Each row is where one point has got to under a steady rotation. How many steps took it there?
The counts run from 0 to 138.
[157 118 184 173 102 133  99 121 142 101 166 159  95 153 134 102 123 130
 115 133 179 159 197  97 135 151 146 153 112 141 111 138  95 121 124 152
 139 178 155 120 147 128 140 129 127] : 100
[120  87 118 119  86 117 145 117 147 172  92  89 141 112 109 175  93 101
 148 132 147 115  86 137 135 135 125 171 136 108 139 146 130 131 160 102
  93 100 133 141 171  81 153 113  75] : 120
[118  62 185 157 110 172 142 103 105 146 131 113 137 144 108  90 148 140
 159 161 150 125 116 162 129 113 130 158 107  81 107  87  70 128 166 131
 115 114 131 112 123 117 142 144 164] : 114
[136 159 146 117 137  79  89  77 130 139 156 124 149 140 142  91 157 142
 144  78 136 111 157  83 134 119 142 104  70 129  89 103 112 128 107 141
 173 137 114 161 130 164  96 106 136] : 84
[121 103 155 132 137  72 147 148 145  81 115 142 195 114 141 169 126 119
 141 122 105  86 143  66 108 152 155 105 117 160  94 115 148 137 147 107
 142 124 150 145 113 139  95 140  90] : 75
[ 78  85  93 140  97 113 103 114 126 112  98 148  95  76 113  90 130 104
 161 164 130 143 150 135 184 103 122 140 129 159 122 149 125 127 106 143
 125 136 139 134 155 130 188 158 159] : 117
[157 154 164 146 149 137 134 148 160 115 175 159 176 158 127 164 127 113
 113  96 147 149 105 138  86 141 148 140  99  91 134 128 160 127 130 148
 121 107 161 124  98  81 122  92  80] : 89
[150 107 194 149 149 132 126 140 126  95 191 146 186 156 104 127 147 136
 133 114 150 136 116 116  88 151 151 162  85 113  80  88 118 134 144 137
 144 106 174 110  99 130 108 110 137] : 12
[116  99 153 208 111  85 153 156 127 125 130 113 142 133 131 137 139  80
 182 147 104 101 100 142 120 137 136 128 150 108  66  96 117 137 144 127
 128  81 104 122  88 135 146 137 162] : 59
[144  85 191 109  96 165 119 118 138 141  96 140 172 157 159 136 133 132
 110 128 157 121 170  98 114 152 156 130  83 120 118 101 111 129 153 132
 129 174 144 112 173 108 115 110  73] : 98
[128 165 106 178 111 139 134 140 117 135 131 138  70 111 117 100 102 114
 143 152 124 166 117 172 155 113  89 128 157 105 172 179 122 121 100 138
  92 108 115 130 100 123 171 165 167] : 47
[125 107 143  68 114 163 103 112 136 169  94 114 175 159 164 138 123 128
 109 128 122 126 133 126 117 144 154 134  80  99 137  91 124 127 131 131
 124 159 136 116 180 103 117 100  55] : 97
[135 169  93 139 164  88 118 145  99  90 162 159 105  97 117  90 142 113
 128 126 114 120 115 143 132 118 137 125 139 165 142 112 162 141 114 140
 149 125 133 124  90 193 133 154 211] : 70
[135 112 176 148 146 136 114 125 118  78 191 131 165 139 123 100 140 161
 123 129 147 155 129 118 121 124 132 133  84 125  66 100 109 134 146 140
 153  97 165 127  93 147 116 132 157] : 13
[137 136 135 206 106 142 139 144 130 111 121 158  63 123 125 104 104 125
 129 152 141 147 152 142 153 117  95 123 160 136 152 187 113 113 122 130
 101 125 121 124 104 123 167 177 169] : 46
[139 133 138 133 116 128 130 161 109 116 106 127 190 147 169 147 140 116
  89 112  80 131  90 154  80 146  85 106 120 118  97  80 146 118 119 123
 140  65 112  98  98 143 111 119 132] : 3
[135 158 123  92 142  94  86  76 129 124 143 140 140 131 144  94 141 151
 109  62 146 120 168  85 147 103 136 110  75 164 104 135 141 137 105 144
 157 150 148 169 154 156 117 121 129] : 85
[134 145 130  85 133 162 108  96 121 160 160 127 128 132 114  91 164 131
  89 120 172 173  81 183 117 107 100 167  80  74 143 113 157 111 131 153
 129 117 141 110 126 102 158  91 143] : 25
[114 130  93  90 122 128 142 104  84 179  82 115 106  90 109 100 156 117
 129 139 116  99  64 172 123 105 101 145 138 102 172 112 158 133 150 117
 109  96  93 120 134 145 144 123 171] : 127
[106 148 130 129 134 144  96 124 118  84 152 174 125 123 171  74 128 154
 107 157  96 182 165 121 144 114  97  83  86 137 125 140 129 103  79 144
 151 135 146 116  95 143 138 162 113] : 93
[137  98 187 164 107 169 150 158 117 142 138 146 130 144 117 121 137 125
 148 188 125 144 128 142 118 152 116 150 113  57 148 122  94 100 147 121
 130 144 116  91  88  89 129 136  82] : 35
[142 129 134 152 160 109 139 143  84  90 148 160 110 107 120 101 136 133
 116 123 116  99 140 118 110 119 131 116 133 167 120 108 133 133 141 126
 146 124 132 123  89 202 107 169 217] : 69
[141 124 144 159 120  98 132 106 127 134 113 146 102 117 102 125  84 129
 188 135 124  94 167 107 160 137 189 138 147 149 148 131  76 154 125 115
 110 174 125 154 151 157 130 166 145] : 53
[114 104 113 100 120 117 147 115 106 171  59 135 142  89 106 121 172  94
 148 129 110  74  80 151 123 116 125 136 136 101 159 102 153 125 154 106
 118 117  79 111 142 119 133 123 161] : 128
[164 116 170 126 157 138 130 164 132  96 156 173 187 152 101 155 146 111
 115 116 143 134 118 140  72 161 168 168 108 113 131  82 143 130 147 138
 136 126 165  95 118 120 103 104 128] : 11
[138 105 145 153  79 133 133 116 165 177  99 104 135 139 117 164 132  80
 154 109 172 108 113 145 132 125 162 160 116  86 130 136 126 141 149 129
  94 144 117 135 162  72 148  91  96] : 42
[132 138 151 125 113 142 103  72 143 140 106 137 121 129 116 113  83 174
 155 119 134 148 175  93 174 141 113 105 109 124 129 160  68 112 101 110
 102 115 138 163 171 101 136 163 116] : 108
[145 105 176 210  81 149 165 127 125 105 101 150  81 120 141 125 109 130
 117 141 167 124 169 111 138 112  97 121 140 140 126 176 107 122 150 126
  95 126 127 147 119 126 143 174 164] : 45
[134 121 104 133 140 102 171 124 117 109 137 125  84  95 102 142  78 128
 105 126 162 113 107 115 139  90 133 153 143 186 158 179 168 165 159 127
 101 143 160 176 125 155 132 175 141] : 133
[142 148 136 109 131 121 126 163  93 136 139 140 158 131 159 123 174 103
  90 140  94 128  98 149  76 151 106 122 112  90 136  75 172 106 132 125
 160 115 103  78  99 155 104  98 104] : 81
[166 155 145 131 136 140  86 128 122 105 181 172  79 126 103  86 130 150
  88 135 163 176 165 136 118 146  99 165 115 128 173 156 126  93 114 136
 152 150 146 107 133 149 140 114 130] : 23
[112 140 111  60 132 151  87 106 133 169 122 116 161 147 146 117 117 132
 137 123 116 160 109 156 135 135 144 131  91  89 146  94 140 140  97 141
 134 146 132 111 163 105 135  99  49] : 96
[155 137 155 162 109 142  89 118 143 108 180 143  84 150 129  96 110 126
 108 126 181 192 171 132 137 127 123 170 112 135 118 161 108 129 112 171
 134 149 168 117 140 125 159 115 140] : 101
[155 118 170 157 148 125 149 127  85 105 137 134 126 129 121 123 131 155
 104 111 122  94 131 102  87 120 123 127 130 149 119  99 116 145 172 114
 134 116 125 139  98 198  92 170 203] : 68
[127 128 171 154 100 130 100  86 148 127  94 144 160 135 128 116 121 145
 184 120 119 139 166 108 164 161 114  99 101 101 107 141  65 100 102 114
 109 111 118 148 167  80 141 142 112] : 107
